One turn moves each row of this set onto another row. After a few examples, where does it send each row asked below?
movuf: [-16   8 -10  -9 -11  14  10  -1   1 -15  17  -3  -8   7  13]
pofe: [  1  -5 -15   5  -2   0  -6  10   0 -19  11  14 -13   5 -10]
rupe: [-21   6 -13 -14 -10  10   6   1   1 -21  16  -4   2   5   4]
rikuv: [-24  11  -4 -13  -5   9  12   4   4 -15  17  -3  -2   9   9]
boviv: [ -6  -3 -10 -14   2  -4  -4 -12  -1 -12  -4  17   5 -20   7]
fosuv: [ -1  -1   1 -17   3  -7  -2 -12   4 -13  -6  16   5 -19  -2]
vaka: [ -2  -6   1  -7   9   1  -5 -13   0 -10  -7  16   3 -21   7]
Voza: [ -9  20  -2  -4  20   6   4   9  -4   4 -20   0   1   6   9]
Gubo: [ -8  -6   5  -9   4  -3  -8 -11   7 -16  -5  13   3 -21  -2]
Vimat: [ -1   2   6   4  -4  -7  -8  -7   0   9  -9   4 -12   2 -13]
pobu: [ -5  24   5 -11  17   4   3  10  -3  -1 -15  -6  -2  10  11]
nuvol: [ -6  -1   6   8   1  -8  -8   4   4   8  -5   1 -12  -7 -13]
paleg: [-11  14   1  -3  22   3  -1  14  -7  -3 -18  -4   5   9   9]
pir: [  9  -5 -13  -1  -4   6  -6   6   4 -19  10  10  -5  10 -13]
Tuso: [ -9  12 -13 -13  -9  12   6   2  -1 -20  18  -8  -2   9   7]
sotug: [ -1  12   9 -10  20   6  -1   8 -10  -5 -18  -6   0   8  11]
nasis: [ -3   6 -18  -2  13  -2  16   3   7   0  -2  -6  -2  17 -16]
Pebup: [ -6  15 -22   2  11  -1  13  -5   1   1  -5  -2 -10  16 -13]

Gubo goes to Voza
vaka goes to pobu
nasis goes to pofe
And these:
pir goes to nuvol
rikuv goes to boviv
paleg goes to movuf

One turn moves each row of this set onto another row. After a few examples, where does it send each row asked below?
rarot: [-11   8 -11  12  -2  11  -4  -8  10  -7  14 -13   0]
zinis: [-21   2  -2  18   4  -2  -6  -6  -1 -19   2   3  -2]
Nalu: [ -1   3  -9   9   5 -11 -18 -15  21 -24   8  15 -11]
Veb: [ -1   3  14   6 -12 -12  -5 -16   5 -32  -6  -3  -3]
migin: [11 -7 -3  7  8 -3 -3  2 16  2 10 -4 11]
lek: [ -7   5  -4   5   0   5   9 -17   2 -20  -8  21   4]
Vomel: [ 18 -13 -11   8  -6  -5   3 -11  29 -30  -2   6  13]
dubas: [ -3  10 -15  16   0   0   8   2  23 -10  23   6   6]
ded: [ -2  -5   0  -1   6   5   4 -15  21 -39   9 -10  15]
Kagu: [ -1  12   5  -5  -9  -8  22 -16   6 -22   3  10  -1]
lel: [ -1 -10   4  -4   1  -9  10  -1  13   0  10 -10   7]
nul: [  0  -5 -11  15 -13   4   6   6  33 -24  13 -10 -11]
Sisip: [  7   2  -8  10  13  -9 -17 -17   9 -14   1   5   4]
rab: [ -8   4 -16  18   6  10  -1  -5  13 -12   5  18   7]
dedis: [  2  15  -1   2  -9 -11  21  -4  21 -16  22   1   1]
foraz: [  3 -12   3  -3   1   2  20   9  26 -10  12  -3  -3]
vuno: [ -7 -12 -10  18  -4  16  -3   2  21 -11  -2  -8   4]
lil: [ -3   4  -5   1  11  -9  -2 -22  15 -36  -1  10 -14]
suziz: [  5   8  -7   5 -18   7   7  -8  24  -4  12  -9  -8]
Zuko: [  3   5   4   8 -18 -14   5  -4  22 -36  10  -5 -15]
Roton: [ 10  -6 -10   1   0   4   3 -22  29 -32   1  -6  14]
Kopa: [ -7  -7   5  13  -3   5  -9 -12   4 -17 -13  -4   8]
pasa: [  2   1   0  10   5 -21 -14  -7  15  -5  13   0   6]
Gime: [ -5  -4   2  -8   4  -2  21  -6  25 -32   6   5 -18]
Det: [ -6  -7 -11  -5   1   5   3 -13  22 -30   2  14 -22]
dev: [ -6 -14  -4 -13  -2   6  20  -3  16 -15   3  -2 -10]
rus: [ 11 -17  -3  11  -2 -11   3   3  22 -35   6   9  13]
Geze: [ -1 -12   5   5   5  -5   5   0  16 -41  13  -2  15]
zigep: [-13   0   7  13 -10 -11   5  -4   7 -24  -6  17 -11]
davo: [  3   4   4   4 -24  -7  13  -6  23 -15   0  10 -15]

Geze goes to Roton
Kagu goes to rab
lel goes to Det
And these:
zigep goes to rarot
lil goes to migin
nul goes to Veb

